Families of rows that turns and mirrors carry onto each other, the same ones carrying the whole set onto itself: the rest of each named row's family, in list order:
3 families of 6 rows:
nog: 47	-192	8	113	-276	-74	-12	43	98	122	43	-249	-125	-8	109	-82	-223	166	-261	113	-101	-20	-11	12	173	-111	-20	-86	232	67	50	181	-88	-91	62	-170	81	105	-51	-67	182	-107	203	196	-55	54
girot: 60	-142	-128	92	-64	124	46	151	97	117	-149	169	-80	-78	178	38	-44	98	-94	-33	42	102	-168	9	168	-159	-426	-74	151	-57	157	-86	-29	-25	-60	167	126	-101	-36	-244	137	91	85	149	-163	132
patob: 131	-152	-40	107	-193	-123	17	5	-35	162	52	-134	-131	-163	135	-137	-109	61	-301	28	-67	-73	6	-68	169	-128	-92	-3	257	100	-5	188	-145	-71	21	-228	11	60	-22	-128	275	-62	166	83	-25	29
Gove: 138	-104	2	21	-150	87	95	38	63	182	-289	317	77	-106	218	17	-132	238	-226	106	-34	92	-80	-26	-70	-24	-237	-69	-136	-47	194	-90	129	37	-9	90	125	-23	34	-71	-187	31	-133	155	-148	226
pufo: 131	-115	57	75	-246	-67	148	-45	79	82	259	111	-175	38	-63	-43	-113	198	-287	177	69	-70	152	-109	5	-5	-32	131	-80	-198	3	-81	131	-15	-27	14	-12	262	-65	-15	-126	-10	10	-4	191	-53
zevu: 264	-23	118	-98	-158	50	102	56	118	234	-102	270	180	-74	117	123	-114	187	-325	119	-60	172	-30	86	-29	-7	-168	57	-15	-210	103	25	48	55	-32	113	140	-82	111	-123	-170	74	-114	123	-30	239
popep: 386	-292	-111	-71	31	-110	212	-1	53	259	-33	95	-199	-225	-4	-11	-74	185	-156	-107	-80	7	53	-89	97	-21	-92	142	87	-110	144	-190	-55	-54	-100	90	74	27	21	7	-62	-28	106	-76	11	-149
maguv: 91	-65	-108	31	-134	196	34	155	146	80	-261	165	-48	-83	196	41	-103	173	-131	-14	-18	193	-149	-10	37	-226	-266	8	160	-28	178	-208	41	-27	-34	192	90	-30	0	-147	37	69	50	295	-163	173
baf: -6	-42	223	123	-324	38	58	124	-20	49	12	122	-10	198	129	32	-115	244	-147	23	-170	-72	42	191	101	-50	-37	-68	148	-61	-141	99	-174	-112	-24	-50	85	122	-104	-53	53	119	-51	73	-152	188
disep: 35	-174	-93	84	-76	75	32	63	142	75	-81	151	-43	-61	138	62	-40	144	-51	-115	124	121	-232	-38	86	-162	-330	-115	85	-27	173	-119	2	-293	19	135	1	-106	-3	-193	63	72	126	216	-124	154
Rotu: -6	5	262	142	-252	65	-28	56	-28	57	68	77	33	190	97	24	-141	149	-158	46	20	-17	47	63	65	-37	-9	-169	163	-27	-17	36	-160	-188	22	-100	99	199	-134	20	39	-44	-114	172	-174	176
neteb: 78	-209	1	95	-171	-84	-94	-51	25	196	-18	-87	-79	-33	60	-208	-105	87	-278	3	76	-105	-35	-23	148	-164	-103	-31	236	115	-5	110	-42	-89	53	-166	-143	79	85	-20	208	-99	193	185	73	10
Fut: 146	-77	81	72	-294	-134	233	141	62	81	299	183	-135	-88	-10	-51	-150	278	-256	106	-49	-74	164	-56	5	17	-107	255	6	-123	-1	-17	85	55	44	-51	-19	221	-10	-111	-168	4	46	5	128	22
Kiko: -16	-31	149	69	-232	93	49	126	-101	56	7	-59	34	104	109	-19	-136	242	-199	116	-57	-95	73	70	127	39	-26	-285	203	26	-64	127	-131	-151	43	-70	38	166	-152	-126	16	-88	-20	211	-104	99
Kud: 329	-233	-115	-136	10	-132	187	-26	50	185	-20	-44	-195	-87	-3	-107	10	228	-268	-169	-31	30	-64	-33	92	-128	-143	71	34	-78	135	-211	27	-151	3	48	15	-7	38	130	-159	-50	64	-41	10	-137
lir: 170	-147	44	2	-159	-109	215	-57	112	-36	78	52	-164	-100	7	-99	-146	184	-248	132	24	-86	156	-132	-6	74	5	181	-55	-151	-34	15	192	-27	-29	77	-86	191	-74	-45	-187	29	47	-83	77	-118
pozod: 330	-277	-70	-28	-125	-121	204	-30	91	170	-69	20	-234	-120	-8	15	-91	217	-319	-62	-40	-38	116	-77	59	70	-5	269	75	-99	148	-224	77	-144	-166	83	1	-17	6	-13	-137	-63	161	-25	-9	-100
gopo: 157	25	92	-38	-202	27	27	-101	87	240	-143	274	118	-36	181	76	-81	213	-368	103	29	221	9	-6	-62	-55	-277	4	-126	-178	137	-135	114	-27	-1	98	151	-13	34	-65	-174	20	-126	108	-111	178

Same family as patob: girot, pufo, popep, Rotu, gopo
Same family as disep: zevu, baf, neteb, Fut, Kud

Families of rows that turns and mirrors carry onto each other, the same ones carrying the whole set onto itself: the rest of each named row's family, in list order:
6 families of 5 rows:
Buran: -117	106	149	-214	-30	-87	128	6	20	-6	380	15	2	-84	103	97	-40	245	181
nuzu: -78	129	5	207	36	55	172	198	-202	-49	42	-51	10	30	99	50	156	166	19
mori: 8	-10	-148	141	-225	-21	6	-58	-129	-157	178	-61	73	205	346	111	55	77	79
gupof: 34	301	84	-186	-132	-6	97	64	-288	-161	121	-110	-139	16	-40	-6	79	168	177
komi: -96	104	-27	245	-68	99	79	127	-255	-147	52	-165	24	-1	113	46	119	183	-66
Basa: -4	295	163	-99	-152	-25	93	-17	-216	-102	246	-107	-104	86	-77	94	162	146	166
vav: -45	24	-225	63	-132	11	30	-122	-42	-98	86	-254	-23	136	362	37	-20	12	125
luku: -124	4	-150	-247	-43	8	-47	54	95	-114	203	-208	18	21	348	37	174	216	16
Mos: -96	115	31	204	-71	81	122	128	-147	-25	144	-137	29	72	7	31	196	95	-64
boze: 21	-27	-199	126	-236	21	-15	-44	-142	-164	157	-153	80	123	320	-34	-16	55	54
zaro: 6	-3	-134	134	-175	50	-21	-141	-125	-119	247	-196	61	199	304	1	4	30	71
Zoru: -30	110	-30	185	-33	70	119	227	-235	-57	57	-90	4	40	32	-49	53	105	7
Nipof: -110	34	47	-217	-61	-66	121	-21	71	6	231	38	-121	-72	121	134	-147	267	184
silen: -45	91	62	-227	-92	-15	186	-47	-50	-38	374	12	-39	-103	143	153	-180	243	131
Figek: -117	-40	-84	-344	-77	-98	5	52	12	-129	246	-220	41	-19	355	27	74	171	61
Mubos: -8	251	137	-36	-86	12	27	-19	-280	-184	104	-153	-157	16	-73	80	57	148	199
Zuti: -130	97	-136	-198	54	81	50	-4	75	-128	183	-201	6	-147	408	70	29	192	116
vifiz: -14	277	100	-174	-99	-13	117	-81	-243	-154	81	-117	-175	36	20	82	168	186	203
giku: -112	103	-124	165	-41	25	165	201	-151	10	22	-142	-23	198	75	62	-1	82	11
tavu: -53	103	33	-283	-109	-71	108	48	-27	-67	281	19	-63	-125	138	52	-186	251	190
Sar: -49	336	2	-177	-105	24	131	139	-289	-144	92	-127	-74	153	27	157	100	195	121
bupul: -95	58	111	-260	7	-89	72	86	-34	-34	243	-49	-103	-97	40	102	-124	201	230
foga: -142	12	-42	-243	-65	-10	25	-76	76	-108	306	-206	105	-41	345	-14	178	182	40
sokop: -101	49	-116	-199	20	80	-12	13	67	-89	306	-260	41	-96	359	-2	105	207	-39
ren: -73	-57	-87	166	-235	16	65	-144	-59	-92	234	-124	123	129	282	42	73	53	-3
viv: -67	69	4	180	36	82	174	194	-200	19	151	-99	43	115	20	-9	58	83	8
mebul: -57	204	27	-230	-64	2	167	29	-93	-122	238	35	-18	-73	197	239	-155	266	238
Fefen: -70	-89	-157	90	-235	-42	57	-27	-144	-168	183	-142	122	77	386	77	-19	123	-23
Sep: 9	276	102	-245	-102	24	165	2	-304	-126	196	-163	-84	87	-26	60	162	153	113
sonek: -81	14	-156	-247	-65	21	-26	45	49	-150	227	-196	56	-104	395	-58	57	209	19

Same family as Basa: Buran, Mos, foga, ren
Same family as mori: nuzu, luku, Nipof, vifiz
Same family as Fefen: komi, Figek, Mubos, bupul

Families of rows that turns and mirrors carry onto each other, the same ones carrying the whole set onto itself: the rest of each named row's family, in list order:
5 families of 8 rows:
Repi: 197	-166	-190	415	-15	-128	5	166	-215	27	73	153	29
vob: 63	-136	-125	314	-55	-147	-26	80	-140	155	112	181	137
tuf: -20	23	49	352	-1	-120	-41	-4	-149	-169	42	200	196
pivo: 114	-110	-64	288	-105	49	105	57	79	26	105	262	-77
vefa: 261	7	-6	249	-18	-81	-163	171	-201	-182	-163	-20	193
gof: 185	-241	-153	286	-50	-127	-100	10	-217	54	68	138	-1
deg: 147	37	183	159	-94	46	33	184	126	-125	-79	58	85
Kegi: 29	25	-114	61	-71	-115	-84	47	35	-6	16	118	-138
Kedom: 198	-107	30	174	-111	-140	223	122	68	-97	143	153	60
toku: 49	33	159	361	25	8	-55	-3	-108	-96	144	73	139
Koger: -40	-86	100	381	43	-143	54	45	-41	-127	-36	145	140
Mub: 301	-145	-8	345	-137	72	132	221	-156	-52	37	10	228
Sura: 227	14	-94	163	27	-5	-126	52	-209	-83	-160	-42	226
dugub: 153	85	123	81	-124	80	-33	64	99	-179	-94	72	92
sakuv: 200	63	16	39	-133	43	47	137	-91	-307	-47	-18	36
Bugu: 117	164	66	137	-108	53	96	209	43	-201	-49	69	132
Lenuk: 309	-96	-261	103	-214	-43	79	135	-158	-2	-46	124	39
kovif: 68	-95	1	268	-179	-70	116	176	35	-58	168	241	-81
gota: 265	-118	-253	101	-168	-60	29	229	-47	-69	-157	133	-1
musad: 138	-102	-103	198	-91	13	152	140	96	-88	89	307	-22
sus: 402	-61	8	254	-7	13	212	81	-125	-66	-49	178	153
kadil: 312	-31	26	311	-116	68	199	34	-203	-17	80	103	179
zus: 395	7	-166	135	-184	105	-93	176	-89	-36	19	84	-14
valik: 123	113	-138	215	-48	137	-146	133	-205	-79	-137	44	170
baze: 315	-104	-145	80	-159	49	25	236	-32	22	-30	-1	-48
puvis: 179	82	59	184	-154	52	72	213	-53	-326	15	68	-28
lobaz: 7	-48	-184	238	-69	-59	-204	111	92	-14	-28	28	-27
safif: 203	-202	44	250	-103	-205	118	92	48	-78	133	164	-25
Falo: 27	63	-70	115	-3	-126	-156	10	-1	-113	-44	219	-89
gup: 347	-35	121	265	-59	18	161	124	-226	-145	7	195	151
kez: 387	-89	-85	84	-113	70	-123	140	-38	-65	-22	74	-101
fida: 64	28	-133	183	-70	44	-211	100	-296	-42	-74	24	102
girus: -13	-47	-110	118	-35	-126	-211	189	21	-144	-59	84	-33
kas: 148	-166	-142	285	-1	-106	-84	6	-110	171	-9	140	155
bipu: -21	-37	-76	291	-114	-39	-264	146	16	-103	-13	70	-49
tago: -48	16	158	255	41	-67	-52	70	-68	-128	126	34	131
tovut: -3	-5	29	459	-3	-97	54	87	-76	-96	-45	168	209
zibo: 203	13	31	294	-44	-56	-190	87	-234	-69	-129	-82	152
vuz: 231	-126	-253	391	-23	-65	-95	53	-238	-37	25	198	20
rav: 222	-101	3	283	-107	7	102	165	-262	-122	53	60	311

Same family as valik: toku, Mub, gota, puvis, safif, Falo, kas
Same family as vuz: pivo, vefa, deg, sus, kez, bipu, tovut
Same family as Kegi: vob, Kedom, sakuv, Lenuk, fida, tago, rav

Families of rows that turns and mirrors carry onto each other, the same ones carrying the whole set onto itself: the rest of each named row's family, in list order:
4 families of 4 rows:
Gav: 9	164	-39	-41	67	17	-253	83	92	156	137	85	-206	-106	-90
dipu: -217	-90	80	-112	186	-155	-124	76	8	222	25	-2	-112	-126	25
nezu: 40	-8	12	-37	-145	-201	-71	38	-81	-192	107	134	-22	158	150
fub: -78	-102	-82	-85	-278	133	68	-8	68	-58	11	-6	-73	44	58
loke: -34	-123	-106	-89	-223	41	97	-54	90	-88	-9	-64	-56	60	101
kasi: -146	-51	129	-145	111	-144	-160	59	-92	197	-84	-24	-158	-156	-2
dosis: -73	-126	-156	-105	-151	129	21	-55	120	-104	64	15	12	55	104
Guf: 29	194	14	-105	-14	-23	-235	147	128	176	64	-19	-209	-133	-68
kot: -65	-54	-84	-88	-219	89	61	-121	99	-67	41	-70	6	81	121
gik: -164	-88	131	-162	89	-137	-118	100	-114	228	1	-20	-84	-167	14
Git: -3	196	59	-69	-25	-10	-260	146	97	178	92	45	-226	-45	-80
diler: 61	174	-6	-93	-18	22	-196	136	74	195	135	30	-182	-141	-81
kezor: 64	-55	18	-43	-173	-147	-81	56	-51	-252	42	118	-78	95	131
ruro: 7	-79	-104	5	-77	-150	-64	76	-100	-170	88	180	-60	106	135
zof: -4	-78	23	-17	-198	-124	-43	112	-140	-179	59	184	-82	96	125
fezad: -245	-51	154	-126	67	-110	-153	34	-59	234	-54	-43	-149	-51	-16

Same family as fezad: fub, Git, zof
Same family as diler: nezu, kot, gik
Same family as kezor: loke, kasi, Guf

